(in the rows, 128 means zero)
Rotation paths and how fast each direction turns (deg/step):
Each turn is a multiple of 5 degrees from 10 to 175, or 0.
Each row of a path follows its step; steps can be skipped.
path 1
step 0: [124 140 119 126 121 130 127 139 133 124 130 139 126 129 129 129 137 132
 127 138 133 122 126 131 130 118 123 126 124 145 136 142 125 129 122 116
 131 130 117 134 132 145 131 112 128 122 149 123 145 123 127 126 126 132
 131 120 133 138 131 122 136 131 123 138 114 134 130 121 119 141]
step 1: [128 125 133 122 136 124 125 115 130 112 126 141 127 124 132 125 122 136
 128 135 123 134 124 118 140 121 135 122 139 130 130 129 134 129 131 126
 135 116 122 131 117 115 128 131 132 127 142 141 114 113 116 130 143 137
 120 133 128 136 120 136 119 133 127 135 127 118 130 110 137 123]
step 5: [121 127 133 134 130 126 136 130 125 135 124 139 130 136 129 128 137 123
 119 130 141 135 124 124 129 143 141 148 131 120 116 125 150 115 128 120
 129 136 134 115 119 129 124 124 127 122 120 121 137 131 127 135 134 136
 129 138 125 113 136 115 125 130 134 138 125 138 129 130 130 121]
step 6: [133 116 132 132 136 128 123 155 123 136 142 123 129 123 114 136 122 140
 127 135 128 127 133 117 123 139 136 128 127 133 117 125 127 145 138 128
 116 117 126 131 137 123 137 120 119 131 117 125 128 129 141 131 129 128
 124 128 127 135 118 139 124 117 137 131 126 133 125 130 126 128]
step 8: [132 125 118 126 126 141 136 134 134 130 124 123 123 132 141 123 131 135
 123 124 120 114 129 129 128 120 129 129 121 145 118 136 121 121 132 132
 116 114 120 129 132 128 133 126 134 131 147 124 137 127 138 127 131 126
 128 121 134 119 133 132 150 124 120 123 122 129 150 125 123 136]
step 10: [131 137 120 129 134 121 136 124 136 113 131 131 131 120 120 144 119 134
 132 124 124 123 122 135 124 126 126 140 126 118 138 129 126 119 132 148
 134 141 128 126 133 148 140 138 123 131 133 122 116 124 134 137 130 123
 130 121 118 122 128 128 136 128 123 142 121 114 125 122 124 137]
step 14: [130 132 137 124 129 127 123 140 119 139 132 128 113 135 124 132 117 125
 117 136 129 125 141 134 123 145 114 112 116 126 120 138 127 139 130 133
 126 125 121 124 134 124 117 114 121 130 133 123 112 129 137 126 133 132
 128 132 118 128 125 126 113 129 137 130 115 137 120 124 130 129]
step 16: [137 136 122 127 137 128 141 126 133 137 126 115 128 155 131 116 130 129
 122 130 134 127 130 133 135 128 131 116 138 130 133 124 134 124 130 122
 109 120 132 130 133 128 148 120 121 129 134 130 135 126 136 120 120 136
 125 121 126 114 127 143 135 127 132 125 120 127 138 135 129 131]
step 17: [115 140 127 125 133 117 122 136 133 127 125 123 125 115 146 142 128 122
 134 126 125 131 133 127 131 121 138 125 139 135 127 116 126 132 134 116
 139 132 117 131 138 121 132 138 132 131 124 129 137 105 124 119 126 126
 126 120 133 131 117 118 137 127 141 118 133 133 132 135 129 118]
[129 127 133 129 128 133 127 127 129 127 127 130 129 125 130 125 129 130
 128 128 129 126 132 128 130 125 126 126 126 129 131 127 126 130 131 129
 128 123 128 124 126 126 127 126 128 126 129 125 125 128 128 131 130 127
 129 130 132 129 126 125 127 126 127 129 129 131 128 127 127 129]	60
[128 128 127 128 126 126 127 131 128 131 131 127 125 128 128 125 129 124
 128 127 127 129 127 129 127 130 130 129 126 132 129 128 127 127 128 127
 131 125 124 129 129 127 125 127 125 125 126 124 124 126 126 127 129 131
 124 126 129 132 130 129 132 127 129 128 127 130 130 129 126 128]	130
[132 129 128 128 128 130 127 129 126 126 131 126 128 130 128 125 129 130
 128 130 129 128 130 127 127 128 128 125 129 132 126 133 128 126 133 129
 132 131 129 130 131 127 129 129 128 128 126 128 130 130 127 128 130 133
 128 129 131 124 129 130 127 128 127 130 130 127 129 126 127 127]	140
[129 130 128 129 131 127 128 129 127 131 128 131 129 129 128 128 125 126
 125 129 126 131 127 127 126 130 125 126 130 129 132 126 129 128 127 131
 131 128 128 129 128 128 126 125 128 128 127 128 128 128 129 125 126 125
 127 133 129 126 125 130 129 129 128 123 131 128 129 127 125 129]	145
[127 129 127 126 129 129 125 127 130 130 124 128 127 128 130 125 129 128
 129 126 127 131 124 129 129 132 126 125 131 126 128 127 127 124 131 128
 125 126 126 126 129 126 128 127 129 129 124 128 129 126 127 130 132 127
 126 130 129 128 131 127 128 130 127 132 129 127 125 126 129 129]	175
